Here are some points, one per row:
[0.33 1.39 -0.01 0.08 0.48 -1.12 -0.19 1.11 1.02 0.55 -1.26 0.69 2.23
 1.66 -0.47 -0.91 0.09 1.83 0.16 -0.08 0.59 -0.02 -1.29 -0.78]
[0.89 1.30 1.98 -1.11 -1.40 0.59 -0.39 2.60 0.24 -0.62 0.71 -2.23 0.48
 -0.25 0.50 -0.66 -0.33 -0.80 0.09 1.32 -0.19 0.64 -0.42 -1.46]
[-1.27 -0.49 -0.90 0.26 -0.02 -2.91 -0.18 -0.66 -0.29 0.16 1.15 0.33 1.15
 0.63 0.97 0.82 -0.34 1.04 1.56 0.39 -0.94 -1.92 -0.44 -1.16]
[-1.34 -0.01 0.17 1.02 -0.15 -0.03 -0.05 0.77 -1.14 -0.31 2.38 -0.06 1.74
 -0.16 -0.89 -0.48 -0.91 0.78 1.35 -1.02 0.42 -0.17 -0.28 1.40]
[0.89 -1.10 0.53 1.17 1.25 -1.37 -0.83 -0.76 0.25 0.83 -1.10 0.37 0.26
 0.36 -0.04 -1.13 0.57 -0.96 0.33 2.80 0.87 0.72 -1.51 1.26]
[0.03 -0.20 1.10 0.55 1.42 1.05 -0.42 0.47 -0.33 0.96 0.92 -0.24 0.32
 -0.90 0.15 1.88 -0.18 1.39 0.17 0.49 1.43 1.39 1.84 -2.87]
[0.28 -1.48 0.27 0.41 0.19 0.96 -1.53 -0.37 -1.77 -1.58 -0.97 -1.25 1.48
 -0.10 0.77 -0.97 1.21 0.56 -1.82 1.67 0.20 0.23 -0.18 -0.52]
[-1.69 1.26 0.24 0.22 0.76 -2.17 -0.63 -2.28 -0.12 -1.10 0.67 -1.02 0.17
 -0.19 0.98 -0.43 -0.98 -1.21 1.72 -0.74 1.00 0.71 0.21 -0.33]
[-0.05 -1.02 0.02 -0.48 0.17 -0.67 -0.36 0.48 -1.27 1.53 0.13 0.02 -1.35
 0.07 0.82 0.39 -1.45 0.03 0.37 -0.63 -1.03 1.83 -0.89 -0.55]
[0.12 0.29 0.54 -0.64 0.47 0.96 -0.86 -0.42 -2.06 0.22 -1.13 0.89 -0.49
 0.52 -2.11 0.79 -1.23 -0.80 1.20 1.52 0.03 -1.83 0.83 -1.52]
[-1.23 2.16 -0.61 -0.09 0.77 0.42 0.40 0.74 -1.64 -0.67 -0.17 0.34 -1.52
 -0.31 1.13 -0.50 -0.34 0.20 -1.23 2.06 0.08 0.09 0.33 -0.05]
[1.88 -1.06 -1.51 -0.47 0.29 1.21 0.30 -0.26 -0.76 0.09 0.86 0.48 1.87
 2.01 2.24 -0.57 -1.37 -1.58 0.40 -0.16 -0.06 1.33 -0.08 -0.31]
[-0.05 -0.63 1.50 -1.30 -2.58 0.69 -1.25 -0.77 -0.02 -0.39 -0.25 -0.12 -0.71
 -0.43 -1.29 -0.22 -1.12 1.34 -0.18 -0.57 1.09 -0.87 -0.30 0.48]
[1.58 0.44 -1.29 0.52 -1.26 -0.92 -1.49 0.54 -0.04 0.41 0.83 -0.79 1.41
 -1.82 -0.73 -0.40 -0.59 -0.74 -1.42 -2.33 1.31 -0.62 1.13 -0.20]
[-1.41 0.09 1.08 -0.28 -2.65 0.90 0.90 -0.35 -0.79 -0.08 -0.72 -0.41 1.19
 1.57 -0.36 2.40 1.42 -1.59 0.16 -0.24 0.33 0.87 -0.27 0.58]
[0.80 -0.72 0.74 0.24 -1.55 0.12 -0.47 -1.96 0.25 -0.86 0.29 0.22 -0.91
 -0.92 -0.06 -0.20 0.10 1.09 -0.40 0.59 -1.33 0.63 0.06 -0.29]
[0.80 -0.11 -1.65 1.08 0.27 -0.39 1.06 -0.13 0.20 -1.43 1.42 0.24 0.56
 0.08 -1.97 -0.25 -0.19 0.53 0.16 1.17 -1.57 -0.69 0.59 -1.02]
[-0.40 1.25 0.33 -1.42 0.62 1.82 1.23 -1.02 0.31 -0.29 0.33 -0.33 1.02
 -0.41 0.74 0.31 0.21 -0.33 0.06 -0.99 -1.62 -0.69 -0.80 0.44]
[0.99 0.40 0.44 -0.34 0.62 0.47 -0.99 0.72 0.52 0.10 0.62 1.08 0.10
 -0.98 -0.28 1.70 1.45 1.31 0.36 -1.27 -1.35 -0.62 -0.16 -1.21]
[0.71 0.53 0.12 2.11 0.32 1.03 -0.22 1.87 -0.82 -2.53 -1.80 0.39 -0.11
 -0.15 0.22 0.87 -0.13 0.43 1.65 -1.54 -0.10 1.26 -0.74 0.62]
[-1.02 1.26 0.29 -0.30 -0.08 -1.57 -0.40 -0.97 0.06 -0.60 0.38 0.46 0.62
 0.37 -2.29 1.21 -0.59 -1.11 -1.39 1.16 -0.55 2.35 1.22 0.16]
[-1.85 -0.49 -0.22 -0.71 0.03 0.49 0.07 1.21 1.06 0.61 -0.28 0.54 -1.24
 -0.52 1.02 0.12 1.58 -1.54 0.48 -1.16 0.61 -2.02 -0.53 -1.63]
[-0.19 -0.78 -1.04 1.50 1.00 0.43 -1.29 0.03 -0.24 -1.07 -0.37 -0.75 -0.94
 0.19 -1.31 -0.19 -0.64 -2.01 0.43 -0.23 0.42 -2.06 0.31 0.87]
[0.05 -1.14 1.23 1.01 -1.20 0.23 -0.35 -0.02 0.06 1.19 -1.62 0.38 -1.03
 0.93 0.52 0.30 -2.21 -0.34 -0.44 -0.11 -1.94 -0.17 -0.24 -0.28]
[-0.40 -0.34 -0.91 -1.30 1.90 1.31 0.25 -0.05 -0.32 0.04 0.08 -0.89 -0.12
 0.20 -0.17 0.32 -1.45 -0.19 -2.99 -0.71 -0.28 -0.78 -0.85 -1.45]
[0.01 -0.32 0.57 -1.89 -0.12 1.11 0.68 -0.69 -0.86 0.31 0.30 1.89 -1.32
 -0.09 -1.18 -3.40 -0.72 -0.23 1.04 -0.80 0.71 1.17 -0.40 -0.75]
[0.82 0.95 -0.80 0.73 -0.43 -0.65 -0.12 -1.47 0.29 0.92 -0.19 1.24 -1.73
 -1.06 1.31 0.53 -0.42 0.52 0.30 -0.39 -1.69 1.14 -0.28 -0.10]
[1.35 1.32 1.69 -0.97 0.94 -1.09 -0.47 0.43 1.94 -0.70 0.47 -0.06 -0.87
 0.50 0.42 -0.91 0.88 0.47 -0.02 1.49 -0.67 -0.89 -0.49 1.13]
[0.44 0.32 -1.46 1.82 -1.50 -0.54 1.82 1.25 1.47 0.48 0.69 1.03 0.00
 -1.72 -0.29 -0.11 -0.36 -2.00 -0.59 0.46 0.42 -0.17 -1.48 -0.65]
[-0.87 -0.47 -1.15 -0.93 0.11 -0.98 1.73 -0.35 0.69 -0.44 -1.79 -0.35 0.59
 -0.52 -0.10 0.50 -0.05 0.64 -2.52 -0.38 -0.21 1.07 0.43 0.79]
[0.10 -1.92 0.03 -0.34 1.32 1.29 0.57 0.38 0.30 -1.34 0.39 0.05 0.65
 -1.02 1.82 0.54 -1.38 0.27 0.36 0.22 0.46 -1.18 -0.01 2.04]
[-2.22 -0.01 -0.11 -0.82 0.40 0.49 -2.19 1.00 0.03 0.94 0.75 0.71 1.12
 -1.45 -0.69 -1.09 0.12 0.82 -0.36 0.69 -1.57 0.50 0.87 1.02]
[-1.47 -0.36 -0.64 -0.82 -0.76 -0.23 0.32 0.61 0.73 2.50 -1.05 -0.21 -0.43
 -0.73 -0.27 0.90 -1.60 1.11 0.59 0.73 -0.03 0.55 0.23 1.17]
[1.16 1.13 0.45 1.25 -1.32 -0.98 0.10 1.34 -0.84 0.35 0.51 0.15 -0.28
 0.18 1.06 -0.77 -0.11 -1.02 0.45 0.22 0.87 -0.10 1.08 -0.02]
[-0.45 -1.41 1.01 -1.23 0.70 -1.23 0.61 1.21 1.22 -1.32 1.85 -0.67 -1.00
 2.01 -1.03 0.68 -0.24 -0.30 0.01 -0.07 -0.66 0.08 -1.04 0.89]
[-1.25 0.12 0.76 1.34 -0.22 1.15 0.19 -1.26 0.70 0.36 -0.96 -0.36 1.77
 0.50 -0.48 -1.21 0.64 0.08 -0.35 0.34 -0.05 -1.36 -2.08 -0.67]
[0.18 -1.16 -0.01 -1.61 0.33 0.02 0.45 -0.22 0.95 -0.06 -0.87 1.69 0.32
 -0.74 0.93 2.16 0.69 0.12 1.24 1.80 2.34 -0.03 0.34 -0.89]
[-0.40 0.56 -0.21 0.62 0.12 1.34 1.03 -0.42 -1.70 1.75 2.48 0.72 0.21
 -0.21 0.80 0.19 2.22 -0.17 -0.42 0.92 0.33 0.24 -0.40 1.81]
[-0.36 1.97 -0.97 -0.19 -0.17 -1.04 0.48 0.46 -0.69 -1.72 -0.84 1.80 -1.32
 -0.07 0.45 0.25 0.02 0.69 -0.52 -0.32 0.74 -1.36 0.14 1.63]
[1.80 -0.47 0.71 -1.20 0.29 0.35 2.30 -1.31 0.57 -0.42 -0.34 -0.95 1.02
 -1.17 -0.56 -0.51 -0.41 0.26 1.73 -0.61 0.30 -0.08 1.40 0.57]
[-0.98 -0.56 -0.02 0.26 -0.77 0.09 0.40 -0.65 0.88 0.47 0.11 -0.32 -0.21
 0.46 0.71 -2.18 1.71 -0.20 0.73 -0.44 -1.28 -0.79 2.99 -0.58]
[-0.31 -1.92 -0.40 1.05 -0.74 0.94 0.01 0.86 -0.45 -0.42 -0.05 0.17 -1.25
 0.47 0.05 0.23 2.38 0.39 0.86 0.27 -0.91 0.80 1.11 -0.62]
[0.10 1.58 -1.54 1.30 0.50 1.81 0.00 -0.47 1.71 0.17 -1.56 -1.34 0.36
 -0.14 -0.75 -0.22 -0.26 0.86 1.53 1.16 0.01 0.56 -0.18 0.70]
[-0.56 -0.87 -1.43 0.24 -1.56 1.15 -1.94 -1.01 2.31 -0.78 1.10 0.28 -1.07
 -0.21 1.00 -0.48 -0.34 1.32 -0.83 0.07 0.69 0.58 -1.31 -0.57]
[0.09 0.38 -1.83 -1.07 0.80 0.53 0.87 0.67 0.52 -0.36 -0.19 -0.64 -1.34
 2.40 -1.31 -0.86 0.93 -0.48 -0.05 -1.29 1.05 1.98 0.47 -1.33]
[0.50 -1.09 0.28 -1.15 0.59 -1.00 -1.71 0.96 -0.11 0.69 -2.26 2.03 1.26
 -0.03 0.07 -0.95 0.92 -1.13 -0.18 -1.69 -0.89 0.14 1.32 0.61]
[1.23 0.77 0.37 0.93 0.89 -0.18 0.68 -1.19 -2.04 2.42 0.16 -0.70 -0.73
 0.82 -0.80 0.35 1.30 1.46 -0.27 -1.22 -0.07 -1.26 -1.43 0.61]
[0.85 1.28 0.17 -1.55 0.23 0.51 -1.43 -1.66 -0.13 -0.04 0.21 -0.08 0.48
 -0.50 0.20 1.92 1.26 -2.40 -0.40 -0.45 -0.40 -0.03 -0.57 0.26]
[0.97 0.90 -0.81 0.17 -0.87 0.26 -0.59 -0.11 0.81 0.76 0.53 -0.95 -0.58
 3.14 1.34 0.49 -0.82 0.89 -0.81 0.20 0.65 -1.68 2.80 1.27]
[-0.15 0.33 2.02 0.68 0.23 -1.36 2.60 -0.05 -0.61 -0.62 -1.33 0.24 0.15
 -1.07 1.54 -0.65 -0.37 0.37 -1.53 0.08 0.03 -0.60 0.48 -1.15]
[-0.98 -0.24 1.81 2.11 2.08 -0.76 -0.62 -1.05 1.30 0.04 0.13 -1.73 -0.65
 -0.21 0.56 -0.14 -0.18 0.17 0.02 -1.75 0.77 1.60 -0.39 0.38]
[1.10 -0.74 0.66 0.37 0.47 0.27 0.66 1.41 1.05 1.44 0.62 -0.22 -0.24
 -0.38 -1.61 0.12 -0.30 -0.90 -0.47 0.49 0.52 -0.39 0.62 1.28]
[0.31 -0.72 -1.83 -1.61 -0.44 -1.82 0.41 0.75 -1.80 0.42 -1.00 -3.29 -0.84
 -1.21 -0.07 0.08 1.33 0.38 1.06 -0.05 -0.18 -0.15 -1.36 0.55]
[0.51 -0.15 0.24 0.82 -0.78 -0.98 0.87 0.07 -0.63 -0.99 1.01 1.57 -0.25
 0.59 -1.22 0.35 0.57 0.68 -1.40 -1.08 1.28 0.08 -0.42 0.42]
Along one direction, these points spread out more than along any other. Take the direction at right angles to it along which they spread out most. Go by this last direction. For each point below, how far along it does it lie, from 0 to 99? The average is 50, and the first point in the table lies past the average. One standard deviation of the points above along it is 16.
[-1.25 0.12 0.76 1.34 -0.22 1.15 0.19 -1.26 0.70 0.36 -0.96 -0.36 1.77
 0.50 -0.48 -1.21 0.64 0.08 -0.35 0.34 -0.05 -1.36 -2.08 -0.67] -> 71
[-0.40 -0.34 -0.91 -1.30 1.90 1.31 0.25 -0.05 -0.32 0.04 0.08 -0.89 -0.12
 0.20 -0.17 0.32 -1.45 -0.19 -2.99 -0.71 -0.28 -0.78 -0.85 -1.45] -> 46
[-0.31 -1.92 -0.40 1.05 -0.74 0.94 0.01 0.86 -0.45 -0.42 -0.05 0.17 -1.25
 0.47 0.05 0.23 2.38 0.39 0.86 0.27 -0.91 0.80 1.11 -0.62] -> 44
[-1.85 -0.49 -0.22 -0.71 0.03 0.49 0.07 1.21 1.06 0.61 -0.28 0.54 -1.24
 -0.52 1.02 0.12 1.58 -1.54 0.48 -1.16 0.61 -2.02 -0.53 -1.63] -> 39
[0.89 -1.10 0.53 1.17 1.25 -1.37 -0.83 -0.76 0.25 0.83 -1.10 0.37 0.26
 0.36 -0.04 -1.13 0.57 -0.96 0.33 2.80 0.87 0.72 -1.51 1.26] -> 79
[0.50 -1.09 0.28 -1.15 0.59 -1.00 -1.71 0.96 -0.11 0.69 -2.26 2.03 1.26
 -0.03 0.07 -0.95 0.92 -1.13 -0.18 -1.69 -0.89 0.14 1.32 0.61] -> 41
[0.89 1.30 1.98 -1.11 -1.40 0.59 -0.39 2.60 0.24 -0.62 0.71 -2.23 0.48
 -0.25 0.50 -0.66 -0.33 -0.80 0.09 1.32 -0.19 0.64 -0.42 -1.46] -> 39
[0.51 -0.15 0.24 0.82 -0.78 -0.98 0.87 0.07 -0.63 -0.99 1.01 1.57 -0.25
 0.59 -1.22 0.35 0.57 0.68 -1.40 -1.08 1.28 0.08 -0.42 0.42] -> 29
[1.35 1.32 1.69 -0.97 0.94 -1.09 -0.47 0.43 1.94 -0.70 0.47 -0.06 -0.87
 0.50 0.42 -0.91 0.88 0.47 -0.02 1.49 -0.67 -0.89 -0.49 1.13] -> 62
[1.80 -0.47 0.71 -1.20 0.29 0.35 2.30 -1.31 0.57 -0.42 -0.34 -0.95 1.02
 -1.17 -0.56 -0.51 -0.41 0.26 1.73 -0.61 0.30 -0.08 1.40 0.57] -> 44
[1.23 0.77 0.37 0.93 0.89 -0.18 0.68 -1.19 -2.04 2.42 0.16 -0.70 -0.73
 0.82 -0.80 0.35 1.30 1.46 -0.27 -1.22 -0.07 -1.26 -1.43 0.61] -> 48
[-0.40 0.56 -0.21 0.62 0.12 1.34 1.03 -0.42 -1.70 1.75 2.48 0.72 0.21
 -0.21 0.80 0.19 2.22 -0.17 -0.42 0.92 0.33 0.24 -0.40 1.81] -> 42
[0.12 0.29 0.54 -0.64 0.47 0.96 -0.86 -0.42 -2.06 0.22 -1.13 0.89 -0.49
 0.52 -2.11 0.79 -1.23 -0.80 1.20 1.52 0.03 -1.83 0.83 -1.52] -> 40
[0.85 1.28 0.17 -1.55 0.23 0.51 -1.43 -1.66 -0.13 -0.04 0.21 -0.08 0.48
 -0.50 0.20 1.92 1.26 -2.40 -0.40 -0.45 -0.40 -0.03 -0.57 0.26] -> 43
[0.10 -1.92 0.03 -0.34 1.32 1.29 0.57 0.38 0.30 -1.34 0.39 0.05 0.65
 -1.02 1.82 0.54 -1.38 0.27 0.36 0.22 0.46 -1.18 -0.01 2.04] -> 59
[0.44 0.32 -1.46 1.82 -1.50 -0.54 1.82 1.25 1.47 0.48 0.69 1.03 0.00
 -1.72 -0.29 -0.11 -0.36 -2.00 -0.59 0.46 0.42 -0.17 -1.48 -0.65] -> 34
